Here are some numbered points:
 0.2|-0.5|-0.5|-0.6|-0.8|-0.5|-0.1| 0.1| 0.7| 0.8| 0.0|-0.1|-0.1|-0.1|-0.2|-0.1 0
 0.1|-4.4|-5.7|-4.1|-2.7| 0.0| 1.5| 2.1| 2.2| 1.5|-1.3|-3.7|-3.0|-2.3|-0.7| 0.5 1
-0.6|-0.6|-0.6| 0.2| 0.0| 0.0| 0.0|-0.1|-0.1| 0.1| 0.8| 1.0| 0.7| 0.8| 0.6| 0.7 2
 0.2| 0.0| 0.2| 0.1| 0.2| 0.4| 0.8| 0.8| 0.6| 0.6| 0.7| 0.8| 0.6| 0.0|-0.8|-0.7 3
 0.1| 0.1| 0.1|-0.8|-0.7|-0.8|-0.8| 0.0| 0.7| 0.7| 0.6| 0.8| 0.0| 0.0|-0.8|-0.6 4
 0.2| 0.2| 0.1| 0.1| 0.0| 0.2| 0.1| 0.1| 0.0| 0.3| 0.0| 0.0| 0.0| 0.0| 0.0|-0.1 5
 0.1| 0.1| 0.2| 0.3| 0.1|-0.2| 0.1|-0.1|-0.1| 0.0| 0.0| 0.0| 0.0| 0.0|-0.1|-0.2 6
-1.5|-0.7|-0.7|-0.6| 0.1| 0.2| 0.1| 0.1| 0.7| 0.8| 1.5| 2.2| 2.1| 3.0| 2.8| 3.0 7
 0.2| 0.0| 0.2| 0.1| 0.2| 0.1| 0.1| 0.2| 0.0| 0.0| 0.0| 0.1| 0.0| 0.1|-0.2| 0.0 8
 0.1| 0.1| 0.9|-2.1|-1.4| 0.2| 1.3| 1.4| 0.7|-0.7|-0.6|-0.8| 0.0| 0.8| 0.7| 0.6 9
-0.1| 0.1|-0.1| 0.1| 0.1| 0.2| 0.0| 0.0| 0.2| 0.0|-0.1|-0.1| 0.0| 0.0|-0.4| 0.1 10
 0.1| 0.4| 0.0| 0.1| 0.3| 0.2|-0.1|-0.3| 0.2| 0.2| 0.0|-0.2|-0.2|-0.3|-0.3|-0.2 11
-0.8|-0.7| 0.1| 0.1| 1.0| 0.8| 0.0|-0.1| 0.0|-0.2|-0.1| 0.1| 0.8| 0.7| 0.6|-0.2 12
-0.1| 0.1| 0.3| 0.2| 0.1|-4.2|-5.8|-4.1|-2.9| 0.1| 1.5| 2.0| 2.3| 1.3|-1.4|-4.0 13
 0.8|-0.5|-0.5|-0.6| 0.1| 0.8| 0.8| 0.9|-0.2|-0.9|-0.7| 0.0|-0.3|-0.2| 0.1| 0.1 14
 0.6| 0.9| 1.7| 2.3| 2.3| 2.8| 3.1| 2.9| 2.2| 1.6| 0.7| 0.7|-0.2|-0.6|-0.9|-1.0 15
 0.1| 0.2| 0.4|-0.2| 0.1| 0.2| 0.2|-0.1| 0.0|-0.1| 0.9|-2.2|-1.6|-0.3| 1.3| 1.5 16
 0.0| 0.3| 0.2| 0.2| 0.1|-0.1| 0.1|-0.1|-0.1| 0.0|-0.2| 0.1| 0.1|-0.1| 0.0|-0.1 17
 1.0| 0.8| 0.9| 0.8| 0.7| 0.1|-0.6|-0.6|-1.5|-1.5|-1.5|-1.6|-0.8|-0.9|-0.7| 0.0 18
 0.0| 0.7| 0.0|-0.1| 0.0| 0.3| 6.0| 5.8| 3.8|-1.5|-4.4|-4.4|-0.9| 2.2| 2.8| 2.2 19
-0.2|-0.6|-0.7| 0.3| 0.1| 0.2| 0.1|-0.1|-0.1| 0.1| 0.0| 0.1|-0.4|-0.5|-1.5|-0.9 20
-1.2| 0.0| 1.6| 1.6| 0.9|-0.5|-0.6|-0.6| 0.0| 0.8| 0.7| 0.8|-0.1|-0.7|-0.8|-0.1 21
-2.8| 0.2| 1.5| 2.3| 2.2| 1.6|-1.6|-3.7|-2.8|-2.2|-0.6| 0.8|-0.7|-0.6|-0.7|-0.2 22
 0.8| 0.6| 0.8| 0.2|-0.7|-0.5|-0.2| 0.2| 0.7| 0.2| 0.2|-0.2|-0.2|-0.1|-0.2| 0.1 23
 0.2| 0.0|-0.5|-1.3|-1.1|-1.2|-1.5|-1.3|-0.6|-0.7|-0.7| 0.0| 0.1| 0.0| 0.0|-0.7 24
 0.1|-0.1| 0.2| 0.9| 1.0| 1.0| 0.8| 0.1| 0.0| 0.0|-0.8|-0.7|-1.0|-1.5|-1.5|-1.6 25
 0.2| 0.1| 0.2| 0.2| 0.1| 0.0|-0.1|-0.1| 0.0| 0.1| 0.0| 0.2| 0.1|-0.2| 0.0| 0.0 26
 0.2| 0.1| 0.1|-0.1| 0.7| 0.7| 1.8| 2.4| 1.9| 2.9| 3.1| 3.1| 2.1| 1.4| 0.8| 0.5 27
New points follow, each followed by the numbers of its two nearest points above, looking only along the 3 directions in which the numbered points spread most, nearest first.
 0.0| 0.1| 0.3| 0.1| 0.1|-0.5|-1.6|-0.8| 0.2| 0.6| 0.7| 0.0|-0.7|-0.8|-0.8|-0.2 20 24
 0.0| 0.8| 0.8| 0.1|-0.6|-0.7|-0.5|-0.1|-0.1| 0.7| 0.0| 0.0|-0.3|-0.1| 5.7| 5.9 3 9
 0.7| 0.8| 1.0| 0.0|-0.1| 0.1|-0.7|-0.7|-0.9|-1.3|-1.7|-1.6|-1.6|-0.8|-0.8|-0.1 18 25
 2.3| 1.5|-1.2|-3.5|-2.8|-2.2|-0.8| 0.7|-0.6|-0.6|-0.8| 0.0|-0.1|-0.1| 0.0| 0.1 0 24
 0.2| 0.2| 0.2| 0.0| 0.1| 0.1| 0.0| 0.0| 0.0| 0.1| 0.0|-0.1|-0.2|-0.1|-0.1| 0.0 10 8
-0.6|-0.7|-0.6| 0.1| 0.0| 0.0| 0.0| 0.7| 0.7| 0.9| 0.7|-0.1|-0.2|-0.1|-0.9|-0.7 0 23
-0.7|-0.6|-0.5| 0.1| 0.8| 0.7| 0.9| 0.7|-0.1| 0.0|-1.0|-0.8|-1.6|-0.6|-0.6|-0.7 16 14
 0.0| 0.1| 0.2| 0.3| 0.2| 0.4| 0.8|-2.1|-1.4| 0.2| 1.5| 1.4| 0.7|-1.0|-1.0|-0.9 21 26
 0.0| 0.1|-0.6|-0.8|-1.4|-0.6|-0.6|-0.5| 0.0| 0.1| 0.1|-0.1| 0.8| 0.8| 1.4| 2.1 0 4
-0.7|-0.7|-0.3| 0.3| 0.3| 1.1| 0.2| 0.0|-0.1| 0.0| 5.9| 6.0| 3.6|-1.6|-4.6|-4.3 7 21
 0.1| 0.1| 0.2| 0.0| 0.0| 0.2| 0.0|-0.2| 0.1|-0.6|-1.5|-0.8| 0.0| 0.6| 0.8| 0.0 16 14
 2.5| 1.5| 0.8| 0.9| 0.0|-0.6|-0.6|-0.7|-0.6|-0.7| 0.0| 0.0| 0.8| 0.8| 0.0|-0.1 21 17
-2.9|-2.1|-0.6| 0.7|-0.6|-0.5|-0.7| 0.0| 0.1| 0.1|-0.2| 0.0|-0.1| 0.2| 0.7| 1.0 0 4
